In the rows, zero is written as 128.
One turn moves every row onto another: examples first, then more rows asked:
k128: [106 131 138 115 159 162 138  96 151 117 115 139]
k504: [137 128 146 128 181 126 135 121 155  95 149 144]
k282: [105 128 136  99 172 105 159 131 121 122 138 138]
k985: [112 140 159 110 165 124 146 152 137 146 113 125]
k312: [113 149 154 140 164 134 168 134 127 108 152 141]
k396: [113 113 142 119 173 127 133 152 160 129 125 124]
k820: [123 145 116 143 173 140 108 116 121 109 126 117]
k623: [104 135 154 138 188 108 135  98 110 112 119 121]
k379: [129 159 125 105 166 123 114 128 114 119 123 119]
k954: [128 135 135 154 179 127 108 107 145 136 130 116]
k85: [105 141 163 136 191 126 156 123 151 121 153 141]
k953: [116 123 156 155 176 130 133 131 154 147 123 121]
k533: [117 149 165 143 179 120 141  97 158 114 150 126]
k979: [100 133 157 140 167 119 150 106 103 118 111 121]
k92: [111 131 161 145 182 102 142 105 114 118 123 122]
k525: [128 132 144 133 133 154 152 104 144 123 124 138]
k473: [110 158 146 132 179 134 128  85 145 100 144 124]
k42: [103 125 151 144 169 144 148 154 136 125 115 127]
k781: [ 99 123 143 100 176 107 155 115 136 143 131 135]
k546: [119 158 120  97 162 140 125 135 141 106 127 128]
k593: [114 160 135 138 148 147 155 109 114 110 144 134]
k84: [ 99 160 143 126 161 150 144  97 130  93 133 126]
k766: [ 97 136 151 134 179 119 140  98 105 113 112 121]
k947: [116 117 134 122 170 129 115 121 165 145 122 117]
k339: [100 148 149 132 192 135 135  90 154 132 145 134]
k506: [107 139 127 136 166 150 133 144 115 102 117 124]
k270: [123 122 129 120 156 131 137 161 137 110 129 125]
k684: [108 149 138 100 152 147 147 147 150 124 119 132]
k102: [109 129 135 108 164 107 144  94 134 153 131 129]
k585: [142 148 142 123 157 118 126 122 168 144 140 124]
k671: [114 151 139 100 163 131 137 152 116 120 113 125]
k230: [127 141 158 120 169 112 128 127 148 160 122 119]
k723: [120 137 124 106 158 105 151 119 108 118 142 134]
k727: [127 129 116 125 151 135 108 112 145 135 123 112]
k135: [131 132 113 124 142 136 121 135 128 113 127 117]
k114: [122 141 152 116 149 133 147 139 167 147 125 129]
k692: [122 138 122 111 153 106 141  96 115 137 139 127]
k315: [147 130 149 141 147 131 149 120 146 109 145 141]
k514: [140 157 123 111 166 123 112 119 152 118 141 124]
k632: [101 152 159 134 150 147 166 117 134 102 132 130]
k162: [137 154 137 117 170 111 109 112 134 143 127 115]
k914: [105 159 132 133 166 148 135  81 131 125 139 130]
k401: [112 128 140 111 189 145 128 107 159  99 131 143]
k619: [111 145 174 145 161 130 164 117 151 115 143 129]
k94: [108 131 164 146 170 108 152 110 109 121 118 122]

k102 -> k282
k623 -> k94
k585 -> k684
Where do these go?
k270 -> k727
k473 -> k619
k820 -> k953
k985 -> k379
k504 -> k525
k85 -> k593

One turn moves every row onto another: examples first, then more rows asked:
k286: [125 115 115 127 139  94 133  73 143 141 159 160 136 151 113 116 148 130
 111 110]
k265: [123  94 120 148 110  88 131 121 155 152 122 118 116 128  80 100 152 136
 107 141]
k215: [137 102  89 117 120  74 127  74 124 116 121 140 132 131  76 115 148 154
 117 128]
k19: [109 118 122  92 124 101 124 109 137 146 119 139 130 126 118  70 160 150
 124 117]
k408: [157  96  96 126 123  70 118  85 150 128 117 161 151 162 120 105 166 136
 116 132]
k407: [125 103 121 141 143  87 111 109 154 138  96 130 143 132  91 121 142 152
 109  99]
k686: [126  97 113 136 109 132 156 103 135 146 100 127 123 154  79 108 139 134
  98 141]
k490: [130 133 125 121 139 129 166 102 158 141  96 130 141 158  97 111 160 132
 110 148]
k710: [129 115 113 131 125 115 103  97 129 125 128 144 135 153 110 151 160 149
 124 118]
k461: [116 117 121 120 114 130 131  69 160 139  99 116 145 151 116 121 163 127
 106 151]
k862: [131 120 126 113 157 100 113 120 140 160 102 122 130 120 113  97 159 157
  96 154]
k931: [145 134  85 117 121 101 127  80 139 132 120 111 142 136 119 132 176 139
 104 148]
k338: [129 102 116 116 127  92 108 108 153 163 144 136 138 150 128  96 178 128
 108 153]
k431: [137 116 100 125 156  80 156  69 137 140 143 151 135 149 111  88 145 142
 113 145]
k575: [136 126 119 119 116  98 116  76 120 123 122 156 153 124 102 100 128 125
 125 159]
k238: [125 138 121 105 124 108 148 124 141 139 113 141 118 121 133  93 163 134
 131 144]
k277: [132 118 120 118 137 102 120 122 114 124 106 147 113 121  80 115 141 155
 130 147]
k732: [138 104 106 126 129 107 125  81 139 151 112 139 135 138 160 115 149 153
  90 151]
k470: [129 106 129 132 122 129 125  71 157 129 108 142 119 174 106 119 162 132
 112 114]
k589: [141 107 123 134 105  83 123  93 139 123  99 163 155 120  98 103 119 132
 113 124]
k141: [145 124 141 112 127 109 111  84 125 133 114 157 130 135  95  93 152 179
  91 134]
k720: [127 104 107 127 123 115 139  82 149 132  85 124 134 149  89 100 138 118
 111 100]
k288: [165 129 108 141 124  92 148 122 155 138 106 134 123 146 108 105 175 132
 113 160]
k343: [137 116 129 122 111  97 149  95 137 138 120 141 108 118  80  94 152 175
  86 139]
k541: [130  80 108 130 120  94 133 103 132 149 107 151 129 150 144  82 143 157
 111 154]

k575 -> k19
k215 -> k862
k265 -> k931
Where do these go?
k732 -> k589
k461 -> k720

One turn moves every row onto another: examples first, then more rows asked:
k8: [141 120 113 107  95 113 131 159 127 137 151 120 102 108 110]
k187: [118 106 119 124 130 125 139 121 122  97 144 111 132  87 112]
k973: [118 147 120 103 114 102  96 136 123 147 135 126 124 135 130]
k4: [151 124 126 115 117 111 134 156 115 136 140 126  91 147 127]
k654: [ 95 113 118 116 127 114 150 108 121 108 160 131 145 108 135]
k83: [146 118 139 104 117 125 130 162 119 135 136 123  92 141 129]
k793: [136 123 126 114 122 109 144 109 123  84 155 100 114 119 110]
k115: [102 125 121 105 121  95 154 101 125 108 154 114 135 115 125]
k489: [155 121 124  96 111 111 128 146 121 128 147 125  89 148 130]
k295: [123 104 145 104 137 113 140 116 126  87 151 117 101 133 150]
k326: [138 133 134 108 102 114 129 161 125 143 138 109 100 121 110]
k769: [102 103 132 116 126 117 139 130 134 103 141 109 119  83 132]
k958: [112 106 125 101 139 102 159 109 123 108 137 119 130 114 136]
k330: [114 138 124 121 126 111 119  99 120  91 158 112 137 127 119]
k926: [ 93 136 134 123 116 109 118 110 128  95 170 117 130 121 137]
k987: [123 128 119 124 122 113 117 162 118 155 121 126 116 111 123]
k967: [121 143 135 119 106 129 104 149 114 139 159 135 116 151 130]
k576: [117 131 130 115 110 124 114 164 124 153 131 120 118 108 118]
k337: [139 129 118 124 103 110 134 164 120 143 141 118 100 118 110]
k395: [102 105 136 126 130 136 129 121 121  92 167 134 122 118 152]
k389: [113 121 128 111 152 112 123 107 122 102 123 110 136 110 129]
k765: [123 119 117 103 121 115 112 156 125 152 120 126 118 102 127]
k951: [114 118 124 107 122 104 159 101 120  97 167 124 127 132 133]
k349: [138 109 121 108 124 137 115 151 112 133 151 152 108 144 148]
k833: [134 118 135 118 112 144 120 161 113 134 159 142 104 143 134]
k933: [113 143 136 109 121 121  98 151 119 152 130 127 123 135 133]
k369: [135 107 131 111 150 124 137 110 116  86 140 120 118 130 137]
k877: [139 117 123 128 124 132 123 160 108 136 148 147 103 147 139]
k848: [118 148 122 123 121 105 104 146 116 151 131 129 120 141 129]
k674: [104 110 126 105 141 110 149 102 117 105 149 132 136 129 147]
k154: [122 141 119 134 108 123 109 150 109 140 160 142 119 145 129]
k476: [119 136 114 120 101 128 101 144 116 136 169 145 125 136 131]
k347: [122 115 137 112 110 104 148 120 133  88 164 102 101 109 124]
k22: [115 109 121 131 135 140 130 114 113  87 164 131 136 114 129]
k361: [112 102 121 112 124 116 167 114 120 102 161 127 129 109 130]
k14: [ 95 125 141 107 137  99 120 113 133 105 132 107 126 110 143]

k389 -> k330
k395 -> k295
Where do these go?
k489 -> k8
k967 -> k833
k154 -> k877
k958 -> k115

